T: rows in a few groups, each row roughly a mix of its group's directions (one row in no group)
T (100 x 10)
[[-20   2 -13   1 -20 -14 -11  14 -20   7]
 [  7 -16  20  -1  19 -14  -4  23   2  -9]
 [-14   0   1   7  25 -13  20  -6  19  -8]
 [-12   0 -18  17 -27  12 -13  -1  10   2]
 [  9   6  16  -3  10  -6  13  26   7 -22]
 [  9  13  22  24 -11 -11   4  -4 -14  13]
 [ 23 -10  -6  -2   8 -15 -12  17  21  10]
 [  4 -13  -6  19 -26  -2 -19  11   9  11]
 [ -2 -23 -14  13 -15  -5 -19  13   4  15]
 [-14   2 -11   8  -1  -5  -1  28 -12 -24]
 [-13   3  -4  12 -22  15  -2 -16 -23   7]
 [-11  18 -15  -7 -31  -2  -7  -3  10 -10]
 [-14  15 -18  -2 -25   5   7 -19  -1 -11]
 [ 15 -12 -21   2  -6 -16 -17  22   3   0]
 [ 18  -4  -1 -21  15  -3   1 -23  -4  18]
 [  5  27  -7 -18  11   6   2 -23   0 -10]
 [  3  28  -5 -11   5   4  10 -28  -3   1]
 [ 12   7  24   6 -11 -18  14  -7 -20   2]
 [  1   8  -2   2  26   5   8 -32  -7   8]
 [  0 -27   9  10  11  -7 -17  22   5  -6]
 [ 10  -3   8  -1  25  -7  -3 -13   3  30]
 [  7  22  11  -9  17  -1  20 -12  -5 -18]
 [  1  21  -6 -28  -8   7   5 -22  -6  -5]
 [ -8  18  28   1  -8  -6   2  -5 -23 -11]
 [-11   8   8  10   6 -13   8 -21  -6 -29]
 [  7 -27  14  23 -10   8 -12  11   0   4]
 [  0  22  10 -25  17  -7  13 -10   3  -9]
 [  3  22  -3   0  15   7  17 -22  -8  17]
 [  3   9   8 -25  -7 -18  -6  20  19  -2]
 [ -1  14 -15 -11 -20  -7   1 -19   1  23]
 [  2   7 -16 -12  17  -3   5 -30   9  12]
 [  4  10 -13 -22  16   1  13 -22   9  12]
 [ 10  14 -12   0 -17   3   0 -26  15  16]
 [ -4 -12  37   6  14  -5   3  -1 -11   2]
 [-16  19   4   2 -19   3  14 -26   0  -6]
 [ -6  -7   0 -16  32  14   3  15  -1 -12]
 [ -6   4 -30 -16 -24  -4  -1   3  10  -3]
 [  3  28 -18  -2  -9 -14  12 -13  14   0]
 [ 11   3   0  12  12   2   0 -17   4  34]
 [  8 -21  17  11   7  -3   2  -7 -20  23]
 [ 11 -20  22  14  14 -11  -3  15  -7  10]
 [ -5  23   6  19  13  -9  16 -10   6 -18]
 [ -8   6 -14  16 -23  12  -9   0  -9  23]
 [-11   4 -21   8 -16  20 -11 -14   9  13]
 [-18   7 -21  -5 -21 -11 -10  -5  -6 -20]
 [ -4  -7  -3   7 -16 -18  -4  21  13 -24]
 [ -3  -6 -10 -13  33  -9   2 -10   1  19]
 [ -1  13 -19  -6 -28   2   6   2  -3  22]
 [  8 -13  20   3   3 -18   4  20   9  21]
 [  9  13 -14 -13  -8   0   7 -32   5  13]
 [  1  -6 -12  26  19  17   6  17  -7  -2]
 [ 20  20 -13 -17   2 -13  16 -10   9   1]
 [  8   9  16   7  14  20  17 -13  -4 -21]
 [ 13 -17  19 -19  23 -15   1  -1   0  -3]
 [  7   5 -22   1   1   9 -12 -16   4  30]
 [  9   1 -21   0 -16  11 -10 -18   9  23]
 [  0  -2  26   3  10 -18  10  15 -13 -16]
 [  0  20   5   2   5  -1  13   7   3 -35]
 [  4 -18 -12  27   0  15  -9  -3  10 -18]
 [ 13   6   0 -20   8 -28  13  -6   8 -14]
 [ -5  -8 -14 -11 -14  -5  -7  28  12 -18]
 [ -3  -3  -7   9 -38  -3 -13  11   2   5]
 [ -6  31 -10  -7  -4  -4   6  -4  20 -16]
 [ -1  -4 -15   6 -27   8 -13 -20  10  14]
 [ -8   0 -16   6 -13  18   4  23   3 -22]
 [ -2  -6  11  -9  28  -9  -2  18   6 -21]
 [ -1 -13  -8  10  10  10 -19  31   8   3]
 [  4  23 -15 -11  -7  24   6 -15 -11   0]
 [ -5  23 -16   3  -9  15   4 -26  -9  -4]
 [  7  19 -16  -6  -5  20  -7 -19  -9  16]
 [ -4   4  25   2  -6 -26  14  -1  -1 -20]
 [  2 -18  -2  18 -10   3  -7 -12  -8  30]
 [-11  24   0  -7  -8   2  14  -3 -18 -24]
 [-10   6  19   4   9 -16  13  17  -4 -24]
 [  5  -1 -13  -4 -18  24 -13  12 -15 -15]
 [  6 -15  -6  31  -9  14  -7 -11  -1  16]
 [  8   7  10   7  15   4   8 -29 -21   8]
 [ -3  21   6  -6  31  -4   8  -7  -1 -18]
 [  4   0   6  11  19  -4  -3 -16  -6  33]
 [ -8 -10  22  -1 -12 -30   8   8   8  -5]
 [ -5   3  19 -15   1 -13  -3  24   1 -23]
 [ -3  -1 -23  17  -6  16 -18  14  -1  16]
 [  5  32  -3 -13  10  -4   2 -22  10  -3]
 [ 12  -6 -18 -18   8  17  -7 -10  19  14]
 [-17   2  13   6  -9  -6   7 -14 -32  -8]
 [  6  23   4   0 -10  16  20 -23  -5  -4]
 [  7 -18  11  12 -16  -4 -14  21   4  18]
 [ -2   4  23   6  -9 -23  12  16   5 -18]
 [  9 -24  14  14  -3  -6 -21  12   4  15]
 [ -3   9 -19  -1   1  23  -5 -19   5  23]
 [  0  19  12  -1  13 -14  14   3  12 -26]
 [ 11   1  12   4  31  -1  14 -13  -7  16]
 [  3 -17  -5   7   3  15  -7 -15 -22  24]
 [ 15 -19  14   7   8   4  -8   1 -21  22]
 [ 17  -9 -15  -1 -18  15 -11  -6 -14  21]
 [ -4 -20   0   2 -18   7  -4  20  -2 -26]
 [  6  17   3 -12  14   9  16 -25  -6  15]
 [ 24 -16  -8 -25   7   6  -5  -8  10  11]
 [ -6  -2   7  17 -28 -14  -5  22   7  -4]
 [ -6  21 -11 -11  -2   0  -4  -9   9 -32]]
which group is each row in? (one row of each group first)
[ -6  13  -4 -18  20  -1  21 -15   8 -16] => L
[  7 -23   3  -1   0  -2  -7 -12   3  34] => G
[  7  -6  23  -9  27 -16   6  11   5  -7] => H

[  2  17   2 -11   6  10  19 -31  -4  -8] => G
[  7   6  17  -7  26  -5  21  -9  -7 -14] => L
[ -5   4  23   7   4 -20  11  16  -7 -21] => H
[ 11 -12 -16 -10 -21   0 -12 -24   2  14] => H
[ 20  -6   5 -16   6   7  -7   5  -6  32] => L
[ 16  -4   3   3  27  15  -2 -12 -18  14] => L
[ -8  10   4  16  -2 -12  11  20  18 -22] => L
[-12   4 -17   5 -25  -5 -10  15   0 -22] => G
[ -3   1 -29 -15  -5 -10  -4 -12  10  21] => G
[ 10   9  12  20 -19 -27  -1  -2  -5  11] => H
[ -3   2  -6   1  -6  18  -5 -29  -9  24] => H
